In the rows, zero is written as 128.
A state moves one step at a time under one of 6 hidden systems, and each row is a state written as 20 numbers. Each run below is a few steps of one system.
trace 1, L, 10 rows:
[[141 123 164 148 129 155 129 167  90 136 103 167 140  71 101 126  90 135
  120 114]
 [109 140 110 133 112  92 159 175 109 149 102  88 137 152 151  98  90 130
  143  93]
 [ 91 121 111 109 155 113 129 102 152  98 132  79 133 192 135 127 136  90
  110 161]
 [137 132 121 133 179 168 106  82 121  81 136 158 107 108  74 141 151 135
  143 161]
 [161 156 105 139 107 113 127 139 117 153 114 194 127  96 121 139 140 156
  187  82]
 [130 141 130  97  80  79 141 155 169 156 170 114 159 145 180 145 134  99
  105  76]
 [125  92 148 125 153 170 122 125 144 113 186  74  95 126 157 121 142 127
   53 164]
 [125  83 134 145 138 183  92 125  85 144  67 157  86 109 104 105 147 174
  143 183]
 [113 153 154 106  86  81 144 144  98 165  59 161 194 125  81 143  95 115
  173 110]
 [121 165 137 144 151  87 213 117 154 116 183  67 171 138 142 133  72  84
  111  94]]
trace 2, Q, 10 rows:
[[134 130 106 178 151 102 127 132 151 120 132 127 115 114 168 126 144 133
  151 106]
 [100 114 117 117 151 117 115 189 103 126  97 113 109 143 116 113 115 140
  131 140]
 [129 129 155  79  98 145 121 134 113 144 164 118 128 113 100 141 144 122
  100 127]
 [161 133 115 147 110 132 147  69 156 153 151 141 135 123 144 133 156 159
  144 140]
 [114 113  99 143 161 129 152 129 129 125  85 157 134 169 139 116  98 104
  147 137]
 [101 128 160 108 131 127 125 166 117 100 124 103 128 109 140 146 103  83
   99  80]
 [148 140 151 147 113 117 101 123 139 116 148  85 129  84 130 136 149 188
  109 152]
 [146 121 103 136 148 132 120 112 116 149 127 170 143 152  68 100 137 140
  148 192]
 [120 134 110 100 137 138 161 126 119 146 150 173 122 134 120 136 125  52
  153  59]
 [115 142 113 139 107 105 138 143 151 110 120  65 101 122 208 140 126 158
  134  75]]
trace 3, L, 10 rows:
[[156 133  91  83 132 145 152 129 153 133 162 187 101 149 160 152 133 131
  148  84]
 [155 134 114  96  68 153  97 131 131 138 182 133 129 143 135 110 164 116
   90 117]
 [130 108 164 142 100 133 103 123 119 156 139  87 116  82 127 127 165 163
  102 153]
 [112  85 173 137 133 121 151 134 131 174  75 136 137 110 147 144 105 149
  126 156]
 [116 118 145 130 141 141 166 146 112 126  99 142 170 151 117 114  63  82
  108 135]
 [118 156 100 158 149 136 133 123  97  77 119  86 129 143 102  87 103 104
  142 116]
 [115 154  84 134 147  94 102 101 142  83 103 116 110 148 129 138 163 144
  180 123]
 [147 147 120  85 144 101 115 121 169 113 168 175 137 126 118 185 157 135
  142 125]
 [174 129 126 121 126 145 143 148 140 165 210 164 112  93 131 137 143 137
  107 103]
 [127  86 130 136  80 157 113 147 121 183 129 116  95 118 176  98 156 126
  105 109]]
trace 4, Y (10 x 20):
[[115 150 156 142  97  68 135 132 156 134 146  93 168  98 161 155 136  82
  121  69]
 [122 151  98 149 147 108 133 136 138  73 119  41 114 156 155 109 108 186
  123 148]
 [138  90 120 111 164 192  96 131 119 102 102 186 117 160 104 118 122 139
  101 200]
 [141 107 166 143 122 122 110 152 113 186 136 206 134  54  98 149 160  93
  146  97]
 [122 184  99 131 102  56 184 122 121 156 147  72 144 129 124 124 122 134
  187  61]
 [112 142  92  83 137 152 137  91 146  61 153  54 126 220 141 110 115 111
   85 160]
 [138  64 167 142 138 208  51 133 136 107 121 155  86  88 156 135 170 144
   60 177]
 [159 122 145 161 109  93 144 156 121 217  76 210 139  64 124 151 126 197
  195 119]
 [112 175 105  99 157  49 224 127 140 141 154 130 198 186  93 141  70  64
  167  95]
 [ 90 127 115 139 155 172 101 130 119  37 186  23  87 146 149  85 138  40
   56  97]]
trace 5, G, 10 rows:
[[126 133 143 151 107 134  72 125 108 118 141  85  97  65 114 118 185 139
  126 113]
 [123 123 106 163 116 155 117  75 142  99 102  73  92 143 184 108 153 162
  132 140]
 [137  90 136 121 117 183 137 125 143 127  93 157 135 173 183 119  95 130
   81 160]
 [141 120 177 109 112 120 164 148 144 161 118 176 163  96 150 176  85 116
  109  97]
 [116 165 128 146 141  51 177 133 129 147 118 113 170 115 101 143 100 129
  182 106]
 [107 132 110 130 187 108 143 131 104 118 150  97 134 157  54  96 122 106
  134 173]
 [129 119 122  69 143 172 110 112 119 122 197 138  81 119  90 143 172 101
  111 120]
 [151 157  91 100  64 129  73 111 135 120 128 142 109 129 146 134 191 160
  156  94]
 [146 116 120 197 108 114  65 149 144 115  93 124 150 134 161  94 145 168
  108 176]
 [118  72 160 186 177 162 154 139 146 131 121 126  99  94 198 127 101 106
   90 121]]
trace 6, S, 10 rows:
[[129 123  96 163 151 137 131 168 145  98 128 133  93 128 201 120 114 112
  127  75]
 [101 108  93 100 109 135 122 177  99 149  91 120 117 200 133  80 120 117
  123 144]
 [108 114 163  67 121 115 122 142 103 178 141 139 128 105  70 158 154 113
  133 133]
 [144 144 143 159 139 130 183  66 135 156 146 122 116  69 130 154 134 144
  173  95]
 [151 130 123 185 149 150 151  91 140  99 112 123 164 158 134  96  86 142
  107 181]
 [112 122 165 116 119 126  64 175 129  75 112 117 158 131 124 139 124  94
   66 140]
 [117 160 101 105  90  91  98 163 124 125 136  88  89 107 152 138 176 149
  160  57]
 [154 129  61 126 158 114 153 117 129 170 152 157 102 169 103 102 150 181
  185 166]
 [129  82 158 124 193 173 133 106 138 121 129 213 138 119 106 158 116  73
  104 163]
 [101 126 165 120  78 160 146 110 131 105  80  97 131 117 201 148  95  75
  110  47]]
trace 7, U, 10 rows:
[[124 136 112 104 110 129 171  91 138 156 149 125 125 142 147 137 137 101
  153  82]
 [123 123 125 110 123 157 131  91 158  95 139 107 124 160 173 137 132 103
   98 129]
 [135 104 151 148 134 159 105 135 138 106  99 125 124 116 158 129 121 165
   91 170]
 [135 125 147 155 140  98 143 157 115 160  93 145 156 106 106 128  99 166
  146 156]
 [120 159 125 130 158  84 164 137 120 131 151 132 157 123  84 134 109  90
  157 104]
 [115 150 102 130 135 142  97 112 118  74 151  96 107 126 120 114 156  80
  131  87]
 [126 111 115 114  82 157  57 128 116 120 103 121  99 143 143 110 181 147
  115 144]
 [151 107 143  90 104 114 135 145 146 193 137 167 138 127 126 151 142 185
  124 167]
 [148 130 125 129 168 109 215 123 156 170 183 147 126 116 148 153  97 130
  146 101]
 [102 123 112 159 158 164 160 107 129  84 118 109 116 153 168 103  96  55
  120  85]]
trace 8, S, 10 rows:
[[141 120 154 181  85 177 124 109  89 139  66 123 132  87 139  95 111 154
  134 126]
 [133 167 144 147 110  64 109 138 130 113  94 127 213 135  83 129 108 135
  139 157]
 [115 159 123 130 182  78 108 132 151  68 184  81 123 107 101 157 154 103
  127 112]
 [132 119  68 137 139 183  97 101 126  87 136 112  49 147 167 101 173 153
  136 122]
 [145 107 107  78  90 159  93 137 131 145  83 220 139 184 138 134 135 145
  127 160]
 [127 137 156  70 124  85 172 154 157 170 156 179 165 122 130 192 106  78
  131  73]
 [115 115 122 153 150 129 222 114 128 170 187  51  96 125 163 100 100 110
  122  93]
 [127  71 155 170 121 187 107 128  86 155  95  97 118 126 109  66 124 166
   83 216]
 [128 143 194 145  95 102  61 157 109 105  53 168 179  50  87 169 138 142
  140 128]
 [127 216  87 155 147  41 157 112 146  75 140  91 157 121 120 147 116 127
  200  62]]
trace 9, G (10 x 20):
[[178 144 105 160 111 123  75 134 163  96 164 132 123 110 158 125 170 180
  107 138]
 [136  90  97 196 138 139 119 143 150 150 121 131  96 136 209  87 145 128
  120 123]
 [ 87  79 151 126 126 163 130 158 112 136  50 141 110 137 179 121  96  87
  116 105]
 [112 147 187  87 107 123 163 147 111 120  80 106 154  99 124 171  65 150
  123 106]
 [148 163 141 132 137  86 205  99 126 156 154  92 177 120  81 136  89 176
  150 156]
 [134 122 105 133 179 121 160  78 128 155 182 147 143 157  63 105 148  70
  144 167]
 [116 137 105  77 136 140  75 120 135  88 166 168 111 141  96 151 183  51
  130  91]
 [142 167  90 100  82 102  48 178 137  83 142 106 103 128 153 138 179 179
  122  97]
 [150  91 109 197 125 129 100 164 137 157 118 102  93 123 178  83 153 218
  112 180]
 [117  51 159 190 152 203 156  99 118 165  71 164  91  94 180 108 109  99
  122 129]]
trace 10, Q:
[[158 145  92 154  96 117  93  72 171 121 145 178 151 144 152 130 186 101
  149 111]
 [105 107  91 140 178  81 126 179 161 131  99 162 113 165 176 139 127 114
  153 119]
 [102 100 154  71 148 138 133 207 114 132 144  93  91 123 144 146 104 134
   81 122]
 [163 113 170 129  89 176 131  96 122 160 160 107 128  85 123 127 142 182
   82 165]
 [153 125 124 169 129 136 161  63 123 165  98 183 176 139  95 106 119 126
  165 167]
 [100 155 117 129 161 107 174 130 122 102 109 142 153 144 123 139  80  51
  162  65]
 [108 163 122 134 130 108 102 160 133  55 142  34 102 108 164 133 131 140
  108  84]
 [134 110 121 134 117 135  39 147 108 113 123 107 113 128  90  97 185 182
  104 208]
 [146 104 123  84 124 132 119 118 123 197 153 235 140 135  67 143 177  97
  157 143]
 [142 146  97 107 128 101 220 113 177 173 161 160 116 146 202 163 105 119
  167  45]]
trace 11, U, 10 rows:
[[146 122 142 188 174 126 142 149 122 121 145 157 161 100 104 106  92  90
  112 134]
 [ 88 132 142 156 141 109  97 148 100 109  81 117 123  93 113 126 142  78
  157  86]
 [ 98 148 109  70 101 102  88 144 109 113 107  86 118 159  95 126 162 143
  145 132]
 [169 140 106  92 119 141 126 119 132 148 196 135 119 133  95 124 162 177
  117 163]
 [170 114 116 161 127 156 158 104 144 171 159 189 113 103 163 130 140 125
  148  92]
 [101 103 135 117 113 125 148 130 153 133  87 144 134 153 201 147 105  74
  125  78]
 [ 90 115 162  92 144 129 126 148 136  90 117  58 130 150 146 146 100 134
   69 161]
 [143 121 139 170 166 145 134 121 100 120 125  95 118  98  80 101 113 200
  127 201]
 [152 150 115 174 137 114 143 107 101 150  95 201 170 106  68 114 117 114
  191 121]
 [118 179 130  94 101  83 112 140 138 101 146 141 169 122 121 163 137  50
  143  42]]
trace 12, Y:
[[158 107 133 103 104 141  99 185 129 160 150 141 110 124 142 123 141 187
   88 159]
 [121  89 132 122 147  96 172 143 132 217 124 152 133 139 124 126 127 139
  146 163]
 [ 85 109 138 129 170 120 190 111 128 147 122 115 117 131 139 137 103  62
  148  90]
 [100 144 146 141 108 166 120 122 102  73  84  68 119 111 156 119 101 103
  111  79]
 [142 149 152 138  90 141  74 117 115  78  76 113 169 125 107 122 126 176
  108 181]
 [166 135 128 159 170  97 107 107 152 133 154 187 169 107  68 142 158 142
  145 189]
 [149 144  69 141 164 115 155 136 134 152 195 173  98 117 119 119 154  94
  175  65]
 [110 144  80  54  71 150 133 153 116 127 151 100  85 181 172 113 137 107
  120  48]
 [106  98 175  61  81 136 102 142 147 136 123  62 126 151 160 150 144 165
   56 180]
 [133  70 185 179 188 124 159 106 149 178 107 131 133  82 133 147 115 187
  117 224]]

Which system made each run below?
trace 13:
[[129 156 115 161 112  94 126 133  95 144  97 124 149 114  86 102 132 139
  177 123]
 [118 142 123 144 174  99 122  90 140  98 135 122 153 132  74 136 144 110
  149 164]]
 -> S
trace 14 (2 x 20):
[[108 128  52 124 153 130 134 132 101 133 130 100  71 182 117  77 151 144
  172 136]
 [105 136 117  84 106 111  97  62 142 133 117 154 141 155  98 157 192  91
  167 135]]
 -> L
trace 15:
[[158 133 129 127 127 115 127 147 139 144 131 174 153 120 121 144 121 156
  131 143]
 [132 138 123 135 138 104 157 154 132 146 158 133 136 115 136 135 113 108
  134  86]]
 -> U
trace 16, 2 rows:
[[123  93  99 106 167 165 166 132 139 153 152 128  52 143 179 129 131 145
  133 116]
 [122  92 138 110 127 197 167 108 114 141  91 147 120 161 154 114  81 113
  104 138]]
 -> U
trace 17 (2 x 20):
[[135 143 130 115  73 153 123  85 144 100 109 118 166 167 162 124 119 112
  100 126]
 [152 149 148 163 137 122  98 125 135  76 136 100 156 103 107 127 122 163
   96 171]]
 -> L
trace 18:
[[120 106 131 128 143 150 138 154 124 129  83 159 104 113 164 143 106 135
  138 105]
 [133 140 161 112 104 115 134 170 121 127 121 111 164 117 128 139  86 143
   94 126]]
 -> Q
trace 19, 2 rows:
[[117 111 126 147 159 122 151 118 127 140  74 117 106 126 144 135 115 190
  160 164]
 [128 126 143 118 162 149 156 117 120 116 107 191 161 132  98 149  84  85
  134 132]]
 -> Y
trace 20, 2 rows:
[[163 144 115 187 131 126 147 127 162 117 127 188 143 103 188 137 107 116
  145  73]
 [131 133 103 115 107 125  74 202 142  85 142 125 121 154 180 119 132 109
   83  92]]
 -> L
trace 21:
[[122 124 117 130 109 113  91 137 150 102 101 124 141 159 161 129 139 135
  114 141]
 [137 108 142 138 153 130 137 165 145 135 127 139 122 115 161 140 108 154
  107 143]]
 -> G
trace 22, 2 rows:
[[138 138  89 136 112 124  85 167 114 114  99 149 124 154 125  98 141 154
  142 135]
 [114 142 137  99 126  66 110 147 132 141 145 115 151 127  89 150 155 116
  138 132]]
 -> L
trace 23 (2 x 20):
[[138 124 123 125 125 148 152 132 124 137 161 113 134 150 128 100 110 118
   95 141]
 [121  98 158 135 116 139 105 145 120 151 126 125 123 104 131 122 149 118
  102 139]]
 -> S
trace 24 (2 x 20):
[[105 147 107 107  86  92  88 130 141  99 106  85 147 177 147 121 157 118
  123 126]
 [138 100 140 121 158 120 115 164 156 130 137 127 118 132 149 144 130 186
   91 186]]
 -> G
trace 25 (2 x 20):
[[132 130 122 123 127 128  99 147 134  97 148 101 131 143 128 117 137 136
   94 149]
 [134 122 115 118 121 127  91 155 129 128 134 148 100 116 139 134 167 141
  135 113]]
 -> S
trace 26 (2 x 20):
[[114 148 133 118 152 109 158 126 121 112 136 113 152 133 101 138  99  90
  135 109]
 [119 126 123 127 121 156 124 101 117 111 153  75 105 135 128 107 150 115
  107 130]]
 -> S
trace 27:
[[125 134 121  90  72  94  93 136 157 132 122 107 166 186 147 129 155 137
   96 163]
 [137 126 132  92 156  84 128 180 154 155 184 141 102  91 130 177 154 165
  129 117]]
 -> S
